Named moves, each a turn or a mirror, and the order they were made in; the first pair answered
fon (before |-> after):
[  0  -6   1  -2 -12  24   1 -23   7  12 -20  -7  15 -12  -5   9] |-> [ -9  -2   9  10 -15  24 -14  -9  -6  -6 -17 -11  10  19   5 -15]
[-11  16  -3   0   1 -20  18  -9  -6  -3  16  -8  10  -9 -20  11] |-> [-18  17   4   7  -4 -20   8  -1 -12 -12  19 -10   4   8 -11  -4]
[ 1 -4  5 -5 -3 -4 -2  1 -6  6  1 -4 -3  4  1 -5] |-> [ 0 -3  2 -7 -2 -4  4 -2 -3  9  0 -5 -3 -1 -1 -1]
[ -5  -7   9  -1  -7 -27 -21 -10 -17   7   9 -28 -10   7   6 -13] |-> [  2  -7   3  -9  -4 -29  -9 -21  -8  22   7 -24  -5 -17  -1   5]
Vefit (before |-> after):
[ 1  1 14  3 -6 -4 -2 -3 -4  2 10 -8 -9 15  5 -2] |-> [ -5   8  10   3  -3  -9  -2  -6  -2  -6  10 -16  -3  11   2   3]
[ -9 -22   8  -7 -12 -12  19 -23  16  21   0 -14   4  -5 -12   8] |-> [-10 -13   0  -3  -7 -14  21 -23  22   6   0 -13  10 -13 -18  17]
[ -4 -15   7   7  -1  -5 -12   0  -1   7   6  -1 -12   9   4 -10] |-> [-12  -8   3   7   3 -13 -14  -6   0   1   8 -15 -11   1   3  -3]
zuf (before |-> after):
[  3 -12   6  10   4  19  -2  14 -11  -6  -3  18   6  20   1 -13] |-> [  4   4 -11  -3  12  11  11  -3   5  -2  -4  11  13 -18 -15  21]
[  2   7  -5  -8   1  -1   8  -1   7   3  -7   6   6 -16  -9  21] |-> [-11  10   2   2  -4  -6 -10   7  -4 -18   3 -10   0  12   3  -4]
[-18  11   1  15  -6  -7 -24   9 -13 -30  14 -15  -4  39  12 -30] |-> [ 26 -23  -4  -5   2  24  17   0   5  33  -6  45   8  -3   3  -1]
taf (before |-> after):
[  2  -1   8   1  -7 -12  -4 -12  -1  15   2  -7   1   0   0  -3] |-> [ 7 -4  3  2  1  8  4 -2 -1  6 -2 19  6  7 -1 -3]
[ -2   9 -17  17 -14   2 -11  14   9 -15  -1  -8  16 -13   7   2] |-> [  1   1 -14   9 -17  -7  -7   3  14  11  -1 -11  15 -24   9   7]
[ 0 -4 10  5 -3 -4 -2  1 -2  7  3 -3  1 12  0 -4] |-> [ 3 -7 10  2 -3  1  0  2 -1 10 -1  1  2  8  0 -4]
Pairs:
Each pair is 2 to 3 moves apart.
[  5 -15  19   4 -13   1 -17  11 -14  19   1   6  -8  33  16 -28] |-> [-15  18   4  -4  -9 -26 -21 -11  -1  -2  11 -42  -5  -3  -2   1] -> fon then zuf then fon
[ 18 -19  22   8  -2  13   7 -12 -19  37 -12   0   5  13  19 -33] |-> [-15  29  -4   7   6 -12  -4 -25  -8 -17  -2 -49  12 -11  -4  -7] -> taf then fon then zuf
[  3   8  -3  -6   4 -12  12   2  10   6 -21  17   5 -33  -9  12] |-> [-21  21   0   6   0 -25  -8   8   4 -21 -11 -10  -3 -14  -4  -3] -> Vefit then zuf
[  9 -15 -12  -7  -7  23   6  13  -7   3  -2  14  -7  23  -3 -15] |-> [ -5  12 -28 -14  -1   3   6  -5   4 -17   3 -22  -3  -5 -17  10] -> fon then zuf
[  2  12 -10  11  17  17  13 -15   6   9 -15  15  15 -27 -27   9] |-> [-16  22  -5  27  13  16  -8   3  -9 -29  -8   4   8  14 -14 -18] -> zuf then Vefit
[ 19 -31  11  -6   1   4  12 -10   4  48   5  16  -5  -6   7  -3] |-> [ -2  15 -26  -2  18  13  15  -3  12 -27   5   8  11 -22 -20  26] -> Vefit then taf then zuf
[ -1  -5   6 -11  -7 -20   1 -14   2  14   5 -24  -4   2   7  -5] |-> [ 12 -18   8  -6  -5   2   3   2  -3  14  -3  10  -2  19  10 -18] -> Vefit then fon then zuf
[-17   5  31   9  -7 -13  -2   4 -31  -8   9  -3 -10  17  -2 -33] |-> [-24  25  12  -1   0 -24   9 -16 -14 -15   7 -21  -4 -22 -21  -1] -> zuf then zuf
[ -7  -4  23  -2  -9 -14  -8 -11   6  12   5 -25 -19  10  16  -1] |-> [-11  11  12  -6  -4 -17  -5 -15  15   1   5 -33 -14  -9   7  16] -> fon then zuf then Vefit
[  6 -41  13  23 -11  -3 -22  32  -3  26  -3  15 -13  20  17 -31] |-> [-24  -1  -5  23  -9 -34 -37  16   2 -17   9 -42 -15   4   6 -15] -> zuf then zuf
[  0   0 -18  -6  16  12  23   4  14 -13  -8  28  16 -24 -27  28] |-> [  6 -21  -1   6   9  25  14  26  -3  -8  -8  47   6  18  -9  -9] -> zuf then zuf
[  0   7  -6  10  12  16  -4  20 -11 -31  -5  20   3  20   1 -12] |-> [ 13   3 -11  -9  13  13  16  -7   5   9 -12  23  10 -22 -10  22] -> Vefit then zuf
[  9   7 -17  -8  11   5  11 -10  12  -1  -6   7  11 -29 -14  22] |-> [ 19  -9  -6  -2   9  25  10   9   1   4 -11  35  12  -6  -5   3] -> fon then zuf
[  4  17 -21 -16   2  -8   0 -10   7 -28  -2  -8   3 -23 -11  14] |-> [ 26 -10 -16 -18   3  10  12  -2   6   4 -12  31   4 -16  -5   7] -> zuf then zuf
[  9 -16  10   3   6  17  -2   9  11 -15 -12   2 -10  10  23 -16] |-> [  2   2  -4  -8  12   6   3 -10  20 -18 -12 -17  -3 -19   9  11] -> zuf then zuf then fon
[ 18 -23  12  12   3   1   5   7  -3  12  -5  29   5   4  10 -15] |-> [  4   6 -10  15  12   6   4   9   4 -31  -3  20  14  -8  -4   2] -> taf then fon then taf
[-11  12   1  -3   3 -25  -5 -13   9  -5  -3 -27   3 -29  -7  28] |-> [-21  14   2   1   0 -28 -15  -8   3 -18   1 -37  -3  -8   3  12] -> zuf then zuf then zuf
[-19 -12  36  25  -3 -10 -16   9 -14  18  14 -25 -18   2 -10 -25] |-> [-12 -23  39  23  -3  -3 -10  12 -15  30  10 -13 -19   4  -7 -28] -> zuf then zuf then zuf
[  6   5   7   0 -17 -37   4 -20   9  14  -4 -25  -3 -23   6 -17] |-> [  7  -5  17   7 -19 -30   0  -6  -4  10  -4 -14  -8   6  19 -37] -> zuf then zuf then fon
[-11   2  -2  12  -4  17 -17  25 -21 -42   2  21   1  47  10 -18] |-> [-25  34 -25   1   5  -4  -8   2  -3 -58   7 -13   8  -1 -16  23] -> zuf then zuf
